Each row has a name. Each question is about the rows just above it. Places in a row count from 0.

[126 134 135 137 140 123 128 126  74 121 106  95 125 143 135  91 127 108
 135  71 146 119 105 110 127 119 114 159 165  94 154  97 139 122 170  93
 104 151 161 118 127 165 132 137 110 136  97  90 135  60 134 153 131 122
 144 117 127 143 123 182  53] : z292
[117 131 154 100  94 137 133 113  63 140 129 138  95 148 149  58 158  86
 148 147 140 112 115 110 125 117 106 218 104  89  77  70 188 136 176 103
 104 136 160  71 164 171 149 169 173 124 145 112 139  74 139 154 192 146
 135 111 126 144 170 163  76] : z307
[126 134 135 137 140 123 128 170  74 121 106  95 125 143 170  91 164 108
 135  71 146 119 105 110 114 119 114  94 126  94 154  97 139 122 170  93
 104 151 161 118  94 165 132 137 110 136 119 172 135  60 134 153 131  94
 144 117 108 143 123 182  53] : z708
[117 131 154 100  94 127 128 113  63 140 129 138  95 148 149  58 158  86
 148 147 140 112 115 110 125 117 106 218 104  89  77  70 188 136 176 103
  76 136 160  76 126 171 149  93 173 124 145 126 139 156 139 154 192 146
 135 111 126 144 170 163  76] : z975
Every place of [170] in z708:  7 14 34
Every place of [126] in z975:  40 47 56
At which places does z292 hold [127]?  16 24 40 56

[108  97 124  97]  z276
[211 133  71  78]  z370
[105 113 154 149]  z798
[133  87  86  86]  z690
[207 123  61  61]  z154
[106 106  71 106]  z90
[211 113 154 152]  z907
[ 60 115  68 137]  z28
Places of [61] in row z154:  2 3
Places of [124] in row z276:  2
Places of [106] in row z90:  0 1 3
At which places does z690 hold [86]?  2 3

[ 98 102  97 101 157  91 161 103  98] -> z613
[ 85 170 170  90 170  86 170  90  90] -> z114
[ 85  84  85  90 170  86 170  90  89] -> z504
[ 36  54  47  53 198  44 212  56  46] -> z629
[107 110 110 108 110 110 151 110 109] -> z278
[ 98 102  97 101 153  99 161 103  98] -> z999
[ 63  68  70  70 183  67  63  72  67] -> z195
Every place of [90] in z114:  3 7 8
Every place of [63] in z195:  0 6
Places of [110] in row z278:  1 2 4 5 7

[148 151 105 114 138 126 119] : z362
[107 141 141  90 141  90 141] : z517
[153 155  92 123 118 137  91] : z339
[155 132 111  82 132 132 115] : z519
[161 136 117 128 114 155 116] : z758
[140 206  96 140  97 159  90] : z345
[138 138 119 175 138 138 130] : z120
[ 99 152 161 207 200 207 200] : z116
[118  78 154  98 115 142 141] : z794
At which places does z517 hold [141]?  1 2 4 6
At which places does z116 hold [207]?  3 5
At which places does z519 hold [132]?  1 4 5
Places of [138] in row z120:  0 1 4 5
Every place of [90] in z345:  6

[ 67 152 137 135 110 103 178 103 122 177 145 124 137  89  96]  z899
[ 89 167 170 170 189  95 134 102 182 142 125 142 102 127 117]  z157
[ 93 162 163 153 181  99 131 106 174 139 125 141 105 127 118]  z752
[160 116 122 129 109 130 100 132 117  99 129 118 115 140 132]  z126
[115 116 132 119 190 127 129 126 145 121 100 134 128 139 140]  z948
[ 88 190 176 182 103  83 150  94 158 167 173 132 101 104  90]  z129
[ 90 113 116 105 152 127 159 123 118 148 109 127 147 112 124]  z783
[ 61 165 146 145 109  98 187  99 128 188 154 126 137  87  91]  z914
[172 121 128 140  99 128  91 130 118  94 136 115 108 144 132]  z437
[103 202 189 194 131 189 103 189 178 155 170 138  92 121 100]  z365
[127 124 115 122  84 128 133 126 104 134 139 117 132 113 116]  z876
[115 117 132 121 181 127 133 126 141 125 105 132 131 136 137]  z141
At which places does z157 hold [170]?  2 3
Every place of [142] in z157:  9 11
At which places does z365 hold [189]?  2 5 7

[115  63  26 211 154 148 156] -> z172
[218 168 127 132 116 134  89] -> z669
[168 188 167 150 207  38  71] -> z479
[ 50  93 116 150 165 111 167] -> z119
[158 148 134 102  58 224 199] -> z467
[121 136 139 153 207  26  56] -> z575
[188 158 158 158 158 155  91] -> z125
[111  93 102 104  46 229 194] -> z255
[123  61  35 196 155 116 101] -> z237
[ 35  86 140  98 113 140  35] -> z857
[129 190 206  75 103 156 180] -> z135
[136 197 229  49 101 123 128] -> z888
Every place of [35] in z857:  0 6
Places of [158] in row z125:  1 2 3 4

[190 190  49 215 215 190] : z831
[ 81 160 111 155  87  91] : z228
[125 110 110 110 123 109] : z852
[149 149 149 149  92 148] : z58
[ 79 189  49 215  66  34] : z604
At which places does z852 hold [109]?  5
Places of [149] in row z58:  0 1 2 3
Every place of [190] in z831:  0 1 5
Places of [110] in row z852:  1 2 3

[103 102 108 108 153 106 154 110]  z146
[ 78  86  86  86 171  83 176  85]  z11
[ 97 100 100  99 154 101 158 103]  z36
[115 115 115 117 115 120 115 120]  z323
[ 76  84  81 114 172  82 175  84]  z528
[ 32  47  42  43 207  38 219  48]  z39
[ 58  65  59  64 187  62 195  66]  z57
[106 107 111 108 148 108 150 109]  z518
[ 94  97  96  98 157  95 164 100]  z801
[ 36  50  44  49 206  44 210  49]  z683
At which places does z323 hold [115]?  0 1 2 4 6
At which places does z801 hold [157]?  4

